Turns, then the turns between two rows, first turn first; the first pair answered:
romu (before |-> after):
[ 25.8  -3.0  -0.8  14.5 -24.4 -18.4  31.5   4.7  25.7 -23.9 -16.9 -30.1
  30.7  49.6 -31.2   3.2  -0.6] |-> [  5.0 -12.8  13.6 -11.3 -19.3 -20.6  15.5   4.7  -1.0 -20.8 -14.7   2.0
  28.1  53.3 -60.5   5.5  -4.3]
[-18.6  14.1   5.0  -5.9  -4.8   7.1  10.2   5.0  -4.3  -6.9   5.5   5.5
   8.8  11.2 -25.9   8.6  -2.0] |-> [-22.9  13.2   6.7 -12.8  -1.5  14.0   7.3   5.5 -11.2   5.7   9.8  11.6
   5.8   7.2 -14.9   5.9  -3.1]
[ 39.7   2.5  16.1  18.7   0.6 -23.1   6.5 -16.6   5.1 -43.0 -28.5  -3.6
   5.5  14.8 -52.6 -16.1   1.2] |-> [ 17.8  -8.0  28.2 -10.3   6.3 -16.7 -12.9 -16.2 -24.1 -20.8 -22.2  27.7
   3.4  14.5 -63.4 -17.8  -4.3]
poto (before |-> after):
[ -3.8   1.3 -15.0 -29.1   3.6  28.1  -4.1   9.4   3.6  41.3  13.2   1.0
  16.8  -5.3  -6.9   0.4 -13.2] |-> [ -7.2   1.9 -12.6 -29.1   2.7  28.1  -5.6   7.3   1.0  42.0  14.7   1.9
  14.5  -8.2  -2.2  -1.2 -12.8]
[ 22.4  27.6 -19.1  10.7  16.5  14.9  14.5   9.6  26.9 -14.4  11.9 -25.8
  31.3  13.0 -57.0  28.4  11.2] |-> [-18.5  48.2 -19.2   7.7  14.2   5.3  21.6  11.6  39.9  -5.9  33.2 -26.4
  12.8   2.1 -22.6  36.9  14.7]
[ 38.0  -4.1 -20.2  23.4  -1.3  22.6  22.8  27.0  25.8 -10.8   9.6 -49.9
  35.9  12.1 -10.9  26.7  -4.0] |-> [ -0.6  16.4 -17.8  19.1  -2.7  13.6  28.3  30.6  36.5  -2.5  30.2 -51.5
  17.1  -0.3  20.0  34.8   0.4]
nal (before |-> after):
[ -3.8   3.0  -3.0   5.3  11.8  16.9  -0.6  12.8  -8.0   3.8  -3.5 -11.0
   7.7   8.8  26.4   8.5  -3.9] |-> [ -9.1   2.2  -1.7   7.4  12.5  12.3   1.7  10.4 -11.1   2.7  -5.0  -6.3
   3.5   9.3  31.1   7.1  -1.3]
[ -0.6  17.6 -19.3   7.7  -2.9  -3.0  18.8   9.7   5.8   8.6  -8.4  -6.6
  19.1  24.1 -10.3  18.7  -0.4] |-> [  0.2  16.0 -21.6   3.5   0.3   2.1  15.5  11.0   5.2  14.3  -4.8  -6.2
  23.1  19.8  -6.9  18.4  -2.4]
[ -6.1  -0.9   1.8   4.1   0.6 -42.1 -13.5  21.6  39.4 -41.8  34.5 -25.5
 -19.0 -15.0 -35.7   3.2  -0.9] |-> [ -0.8  -0.6  -7.0  -3.7   5.6 -26.1 -19.7  34.4  39.8 -28.5  45.8 -31.1
  -8.2 -24.1 -31.5   6.4  -9.3]
Zisoz (before |-> after):
[  3.0  15.2   2.3   2.3  -9.4  11.1   4.8  -6.9   4.8  -3.3 -19.3 -20.0
  27.0  33.6 -43.3   6.5  14.0] |-> [ -1.5  19.0  -0.2   2.2  -9.8  11.1   3.7  -0.6   9.8  -3.5 -13.5 -25.2
  31.2  31.0 -41.9  10.3  12.4]
[ -2.5 -14.1  16.1   4.1  -2.8   4.7  -0.2  -5.7 -19.0  39.4  -9.0   6.2
  -5.8   8.5  40.3 -20.2   5.9] |-> [-14.5 -10.8  19.6   1.5  -5.1   1.3   0.5 -13.3 -22.0  33.8 -13.6  17.5
  -8.9  15.3  31.1 -15.9   3.7]
[ -0.1  25.0 -15.8  10.6  -4.0  12.7  29.1 -10.6  11.9 -17.6 -22.5  -5.0
  18.5  27.2 -19.7  23.0  -2.3] |-> [ -0.8  28.6 -20.1  10.0  -3.7  10.9  27.7  -4.4  19.7 -16.0 -14.2 -12.6
  19.5  22.4 -17.5  27.0  -2.4]
Pairs:
(two turns a pair)
[  9.7  -0.4 -16.7  29.4 -13.1 -17.8  -0.4  12.7  19.6 -26.5  24.0 -29.5
 -17.8  -9.6  -3.3   2.1  14.0] |-> [  6.7  -6.0 -15.2  10.2  -8.2 -13.4 -11.3  24.5  13.3 -24.7  31.5 -18.2
 -11.1  -9.4 -33.2   8.4   5.9]  romu then nal
[ -5.4  18.4 -14.7  18.2  -6.3  20.0  -3.3  16.7   9.9   9.2  12.6  -6.4
   9.1 -25.7  -9.7   5.3 -22.0] |-> [  8.0  10.2 -15.6  24.0  -7.5  20.6  -3.1  17.0   7.4   6.2   5.5 -13.0
  12.1 -25.5  -9.1  -0.9 -20.9]  romu then Zisoz
[ -4.8  -1.6  -2.9  -5.9  -2.4  14.6  -2.6   4.2 -26.0  31.4  -8.0   4.5
  -9.6  -9.7  49.8 -11.6 -20.3] |-> [ 22.4   6.0 -16.0  31.8 -15.4  -7.9  20.1   1.3  15.6 -15.6 -18.9 -31.5
  -5.5  -0.4  27.7  -5.7 -11.3]  romu then romu
[ 17.9  -1.8  -0.9  31.5  -6.5  -8.7  11.0  -5.9   9.9 -27.5  -4.5 -21.8
  -6.4  -1.0  10.9  -8.3  10.4] |-> [  5.9   2.8   2.1  30.0  -6.4 -12.2  13.7  -7.4  13.3 -24.0  -1.3 -18.7
 -12.5  -2.8  20.3  -9.9  10.6]  poto then poto
[  1.2 -25.1  15.4   7.0  -0.7 -11.4 -12.3  -7.1 -12.1   5.4  -8.3  11.8
 -15.7 -11.0  17.1 -30.8  -1.3] |-> [ -9.1 -18.2  17.4   6.6  -2.6 -11.3  -6.3  -9.9  -9.6   5.7  -8.6  13.8
 -19.1  -9.1  22.5 -30.1  -0.1]  Zisoz then romu
[-27.8   8.2  -9.0 -10.1   8.0   2.3   2.1   6.7  -1.8   9.1  13.5   2.1
   4.0  -3.1  12.2  12.2  -4.1] |-> [-17.6  12.1 -15.2   3.4   5.5  -1.3  10.4   6.8  11.9  -3.4   9.4 -13.7
   4.7  -2.2  15.5  12.4   0.1]  romu then romu
[  7.3 -11.1  14.9  18.9  10.5  -4.3  -8.0 -13.8  -2.8   1.4  -0.3 -10.0
 -16.5 -26.5  49.6 -29.8  -9.5] |-> [  9.0  -7.8  19.7  29.3   6.1 -13.9  -1.0 -24.6   0.7 -15.3 -15.5  -6.9
 -17.6 -15.0  37.2 -28.7  -5.5]  Zisoz then romu
[-26.5 -11.2   7.9 -18.8 -15.6  -3.3  -6.9 -13.7 -43.7  23.5 -14.8  33.3
  -1.2   9.3   0.2  10.4 -11.4] |-> [-47.8   6.1  -1.1 -28.1 -16.3  -7.1  -8.2   4.7 -20.9  16.4  10.3  19.5
   1.8   0.6  -6.9  26.7 -15.9]  Zisoz then Zisoz
[-40.4   9.7  12.2 -12.7  -7.7   9.5  15.5 -13.8  12.6   3.5  -8.4  27.9
 -18.9  12.3 -21.0  12.7 -18.9] |-> [-31.4  13.5  -5.3 -14.2  -4.8  18.3   9.9  12.6  36.4  15.6  21.9  -1.6
 -11.0  -9.8  -7.7  16.0 -24.0]  Zisoz then Zisoz
[-30.9   0.9  21.8  -2.9  -1.9   9.5   1.2   0.6 -19.5  13.4  20.1  17.0
 -27.4 -15.8  44.3  -9.8  12.5] |-> [ -3.5   9.7   7.9  33.8 -12.9  -3.9  23.6  -0.3  18.0 -17.8  12.6 -18.9
 -24.5 -11.8  41.5  -9.6  20.8]  romu then romu
[ 14.9  10.4   9.4  22.8  -2.1 -27.2   7.8 -16.2   8.1 -12.4 -14.7   6.2
 -18.3  13.4   7.9  -7.5  18.0] |-> [ 13.2   4.2  14.3   8.1   0.8 -29.6  -1.5  -9.5   2.2 -19.7 -12.4  15.0
 -10.6  17.5 -27.4  -2.4  12.3]  nal then romu
[ 13.3  20.5 -11.7  -0.9  -5.3   2.2  17.0  10.8  36.8 -26.3  -0.3 -37.4
  32.5  15.9 -62.0  33.3 -10.9] |-> [ 12.1   6.5  -4.5 -20.5   1.0   4.5  -1.1  16.8  14.9 -17.5   5.8 -20.4
  35.2  15.1 -80.6  29.6 -15.3]  Zisoz then romu
[ 18.3 -24.7  16.9   3.4  -7.4 -34.9 -22.1 -14.4   0.4  -9.0 -17.2  -3.4
  -3.3 -11.6   0.3 -39.8  -7.4] |-> [ -8.1 -11.8  21.5  -5.9  -9.4 -47.2 -13.8 -18.7   2.0 -21.2 -17.2   5.8
 -10.9  -3.9 -14.4 -26.9  -7.3]  Zisoz then Zisoz
[ 11.5 -24.2   7.7  -8.4 -12.5   1.6  -5.7  -1.5  -4.0 -26.3  -4.3  -9.2
  -9.2  18.8 -53.3  -2.7 -12.0] |-> [  3.5 -13.9   3.3 -10.2 -11.8   1.4  -5.3  10.1   7.6 -27.2   9.3 -18.2
  -9.2  11.5 -53.8   3.3 -13.3]  Zisoz then Zisoz
